[[136 125 116]
 [105 141 130]
 [106 139 126]]
|
[[136 125]
 [105 141]
 [106 139]]

[[127 148 117 125 124]
 [110 141 124 125 135]
 [153 139 130 128 120]
 [152 148 130 126 121]]
|
[[127 148]
 [110 141]
 [153 139]]

[[126 131 148 106 116]
 [153 100 128 100 139]
 [138 138 144 118 144]
 [120 108 152 156 139]]
|
[[126 131]
 [153 100]
 [138 138]]

[[123 134 140 122 125]
 [137 136 109 155 133]
 [129 121 146 136 132]
 [117 125 143  98 123]]
|
[[123 134]
 [137 136]
 [129 121]]

[[142 137]
 [106 111]
 [132 138]
 [128 138]]
|
[[142 137]
 [106 111]
 [132 138]]

[[127 105]
 [127 109]
 [124 114]
 [125 108]]
|
[[127 105]
 [127 109]
 [124 114]]
---
[[135 136]
 [121 142]
 [117 119]
 [106 132]]
|
[[121 142]
 [135 136]
 [106 132]
 [117 119]]

[[124 118 134 119]
 [118 130 129 128]
 [123 129 125 113]
 [114 155 112 131]
 [119 127 128 135]]
|
[[114 155 112 131]
 [118 130 129 128]
 [123 129 125 113]
 [119 127 128 135]
 [124 118 134 119]]

[[130 138 133 118 114 140 133 130 118 139 106 134 133 121 134]
 [128 117 131 125 126 138 131 131 117 134 107 140 120 128 132]
 [133 139 141 133 128 141 130 143 131 132 123 131 114 139 139]
 [123 130 125 135 138 133 125 128 131 125 154 124 126 129 129]
 [135 128 128 128 132 121 134 130 133 117 145 120 145 120 124]
 [124 129 125 126 126 117 135 121 126 124 133 120 149 114 121]]
|
[[133 139 141 133 128 141 130 143 131 132 123 131 114 139 139]
 [130 138 133 118 114 140 133 130 118 139 106 134 133 121 134]
 [123 130 125 135 138 133 125 128 131 125 154 124 126 129 129]
 [124 129 125 126 126 117 135 121 126 124 133 120 149 114 121]
 [135 128 128 128 132 121 134 130 133 117 145 120 145 120 124]
 [128 117 131 125 126 138 131 131 117 134 107 140 120 128 132]]

[[132 120 136 125 134 122 123 125 125]
 [122 139 117 116 117 130 128 134 137]
 [130 127 121 129 121 126 131 121 117]
 [130 124 113 131 114 132 146 140 149]
 [138 121 131 128 130 128 131 145 156]
 [132 130 115 116 113 124 132 133 137]]
|
[[122 139 117 116 117 130 128 134 137]
 [132 130 115 116 113 124 132 133 137]
 [130 127 121 129 121 126 131 121 117]
 [130 124 113 131 114 132 146 140 149]
 [138 121 131 128 130 128 131 145 156]
 [132 120 136 125 134 122 123 125 125]]

[[131 130 122 136 135 134 138 133 129]
 [130 126 126 113 119 111 123 132 147]
 [137 119 133 137 133 134 131 130 138]
 [151 122 111 137 134 117 117 126 136]]
|
[[131 130 122 136 135 134 138 133 129]
 [130 126 126 113 119 111 123 132 147]
 [151 122 111 137 134 117 117 126 136]
 [137 119 133 137 133 134 131 130 138]]

[[112 137 129 138 135 132]
 [149 125 115 103 122 121]
 [135 142 119 144 108 120]
 [112 106 111 112 123 111]
 [125 136 144 119 112 136]
 [131 132 145 114 156 149]]
|
[[135 142 119 144 108 120]
 [112 137 129 138 135 132]
 [125 136 144 119 112 136]
 [131 132 145 114 156 149]
 [149 125 115 103 122 121]
 [112 106 111 112 123 111]]

[[111 113 119 119 128 136 154 123 129 123 115 130 133 123 151]
 [127 119 125 150 136 131 109 153 145 114 146 117 114 151 127]]
|
[[127 119 125 150 136 131 109 153 145 114 146 117 114 151 127]
 [111 113 119 119 128 136 154 123 129 123 115 130 133 123 151]]

[[118 112 134 128 145 122]
 [132 138 125 133 103 131]
 [125 125 129 128 112 134]]
|
[[132 138 125 133 103 131]
 [125 125 129 128 112 134]
 [118 112 134 128 145 122]]

[[112 147 138]
 [123 133 155]
 [118 139 113]
 [108 146 125]]
|
[[112 147 138]
 [108 146 125]
 [118 139 113]
 [123 133 155]]
---
[[128 137 153]
 [153 137 128]
 [129 148 144]]
|
[[153 137 128]
 [129 148 144]]

[[121 130 120 141 128]
 [149 128 117 138 128]
 [142 127 143 140 127]
 [103 127 132 146 128]]
|
[[149 128 117]
 [142 127 143]]

[[140 123 132 125]
 [145 121 132 124]
 [121 129 125 138]
 [132 128 124 135]
 [117 153 146  99]]
|
[[145 121 132]
 [121 129 125]]

[[119 144 136 128 134]
 [124 154 134 140 121]
 [124 154 133 140 121]
 [118 144 136 127 134]
 [125 155 134 139 121]]
|
[[124 154 134]
 [124 154 133]]

[[152 142 125]
 [151 149 126]
 [152 125 125]]
|
[[151 149 126]
 [152 125 125]]

[[119 136 116 125 125]
 [149 118 133 126 132]
 [142 135 115 106 136]]
|
[[149 118 133]
 [142 135 115]]

[[118 103 135]
 [130 133 131]
 [123 107 126]
 [118 136 147]]
|
[[130 133 131]
 [123 107 126]]

[[144 125 132 105 123]
 [123 129 124 123 126]
 [132 143 137 131 130]]
|
[[123 129 124]
 [132 143 137]]

[[118 128 121 147 112]
 [152 131 119 142 132]
 [114 116 155 116 151]]
|
[[152 131 119]
 [114 116 155]]
